[133 152 107 165 143 137 128 139 145  96 138 125 168 131 109 149  80 124
 113 153 100 165 126 114 139 161 104 110 190 169 131 112 139 159 129 106
  99 151 108  86 153] -> (199)
[117  83 137 138 123 138 137 176 190 179 117 145  86 120  83 156 100 160
 119 174 177 118  99 162  88 131 170 123 155  96 180 209  80 143 139 100
 143 128 140  89 105] -> (206)
[124 112 107 110 178 135  96 150 124 158 113 138 122 136 151 114 103 146
 165 122 130 145  96 102 159 190 151 143 125 159 158  91 123  96 142 160
  97 120 104 127 146] -> (212)
[160  75 105 143 133 169 173 183  96  90 121 134 128 138 184  66 116 111
 148 129 180 167 175 160  82 110 157  97 121 149  88  98 139  96  99 105
 151 176 109 146 173] -> (34)
[131  71 113 171 108 111 106 136 138 127 144  99 142 135 161 119 179 172
 119 187 168 152 151 116 102 182 112 124 104  95 104 135 143 172 137  88
 128  93 148 177 155] -> (57)
[137 120 101 103 114 135  97 191  95 116 152  98 111  94  80 142  77 151
 121  69 166 113 172 105 110 173 117 166 125  96 199  96  86 155 176 145
 166  93 125 169  86] -> (191)
which: [124 112 107 110 178 135  96 150 124 158 113 138 122 136 151 114 103 146
 165 122 130 145  96 102 159 190 151 143 125 159 158  91 123  96 142 160
  97 120 104 127 146] | (212)
step +1: [142] | [143]
step +1: [166] | [167]
step +1: [125] | [126]
step -1: [103 114 135] | [102 113 134]

[142 153 129 121 133 134 135 129 130 121 114 168 115 126 126  87 131 108
 132 123 125 147 134 119 121 134 127 139 146 134 128 132 109 134 112 130
 119 128 129 139 104] -> (206)
[ 55 108 145 108 117 118 133 133 126 123 130 143 129 129 155 116 152 129
 124 119 126 147 142 122 128 139 138 111 147 124 149 129 144 114 102 135
 147 118 107 142 144] -> (212)
[143 117 131 113 152 120 124 144 143 127 117 160 117 137 145 114 103 133
 113 122 137 127 135 130 144 116 117 138 136 125 134 117 111 124  88 116
 121 113 131  83  99] -> (34)
[130  97 124 159 164 160 130 144 139 123 140 123 131 152 100  99 143 111
  77 118 117 143 156 140 147 113 114 122 150 126 112 135 145 130 127 148
 127 131 134  74 113] -> (202)
[ 93 123 140 148 143 119 124 123 137 102 141 106 139 151 143  98 139 136
 160 127 136 111 181  94 131 125 125 130 135 128 135 103 137 137 122 123
 137 127 125  67 141] -> (4)
[138 116 126 114 190 139 148 126 137 155 105 127 115 121 130 150 133 102
 132 137 137 129 114 113 137 129 123 129  80 128 146 150 128 128 118 153
 142 132 139 153 110] -> (90)
[141 128 127 152 171 134 120 137 115 137 135 128 127 122 127 119 151 156
 149 129 119 117 149 115 139 124 141 126 116 140 117 134 137 124 135 131
 148 147 154 119 127] -> (183)
[ 98 156 125 133 122 130 116 159 137 125 121 161 108 126 117 138 138 120
 130 129 119  94 139 136 112 123 137 157 125 124 107 127 120 139 141 122
 159 130 118 125 155] -> (191)
[172 111 125 141 113 142 131 151 141 137 122 123 125 135 112 108  99 118
 138 157 128 128 101 147 133 134 125 118 113 129 140 149 120 124 125 117
 136 133 128 136 135] -> (8)
[104 140 133 129 118 130 124 125 121 127 124 114 116 128 147 156 156 141
 156 141 132 140 124 130 127 138 139 109 118 131 146 114 138 139 100 146
 129 125 125 141 125] -> (57)
[ 85  83 124 131 131 110 129 131 131 126 137 134 147 124 120 139 144 131
 102 121 117 135 106 166 122 115 101 100 112 129 131 127 111 127 135 127
 153 140 135 127 109] -> (199)
[115 108 128 135 118 114 128 119  90 162 132 171 129 112 131 118 105 129
 162 133 128 158 133 123 138 138 128 128 116 127 117 112 131 127 130 127
 127 118 137  58  93] -> (132)
howmany (199): [131] | 6
which: [130  97 124 159 164 160 130 144 139 123 140 123 131 152 100  99 143 111
  77 118 117 143 156 140 147 113 114 122 150 126 112 135 145 130 127 148
 127 131 134  74 113] | (202)

[144 173 134 174 124 144 105 118 159 124]  (183)
[ 89  65  64  60  83 148 129 113  84  54]  (202)
[158  96 100 135 158 107  98 137 135 150]  (8)
[206 165  68  72 132  88  64 206 131 230]  (206)
miss (183): [134 124 124 144 118 173 105 144 159] | [174]
step +1: [137] | [138]
howmany (206): [206] | 2
howmany (183): [144] | 2
howmany (8): [135] | 2
step -1: [107  98] | [106  97]
miss (206): [ 88  64 165 206  68 132 206  72 230] | [131]

[ 83 117 190  89 146  84 123 153 164] = (206)
[ 81  98 136 141 106  86 226 175  94] = (90)
[ 98 127  73 165  51  77 204 153 128] = (212)
[130 152 186 166 112 106 197 174 146] = (199)
[106 125 161 155 201 104 114 154 111] = (183)
[157 131 191 121 116 188 194 151 134] = (202)
[ 55 174 130 131 159  98 128 142 116] = (191)
[157 131 191 121 116 188 194 100 102] = (57)
step -1: [186 166 112 106] | [185 165 111 105]
step +1: [146  84] | [147  85]

[142  99 180 140 162] : (202)
[106  82 124 115 159] : (191)
[152  78 176 104 206] : (8)
[ 69 193 129  65 109] : (57)
howmany (202): [99] | 1
step +1: [193 129] | [194 130]
step +1: [142] | [143]
step -1: [ 78 176] | [ 77 175]
step -1: [152  78 176] | [151  77 175]

[104 152 106 163 181] -> (132)
[103  82 180 145  66] -> (57)
[104 164 106 163  48] -> (183)
[157  84 106  85  85] -> (206)
[104  72 106 163 181] -> (4)
miss (183): [104 106  48 164] | [163]
miss (57): [ 82 180  66 103] | [145]
miss (183): [163  48 164 104] | [106]
miss (206): [ 85 157  85 106] | [84]

[ 97  35  87 222 226 162  34 217] : (34)
[109 201 170  36 181  94 211 157] : (202)
[225 209 101 157 122  99 100 212] : (191)
[202  45 213  53 130  61 222 214] : (90)
step +1: [226 162] | [227 163]
miss (90): [ 61 130 222 202  45 214  53] | [213]
miss (34): [ 35 222 162 226 217  97  87] | [34]
miss (191): [212 225 100 209  99 157 122] | [101]

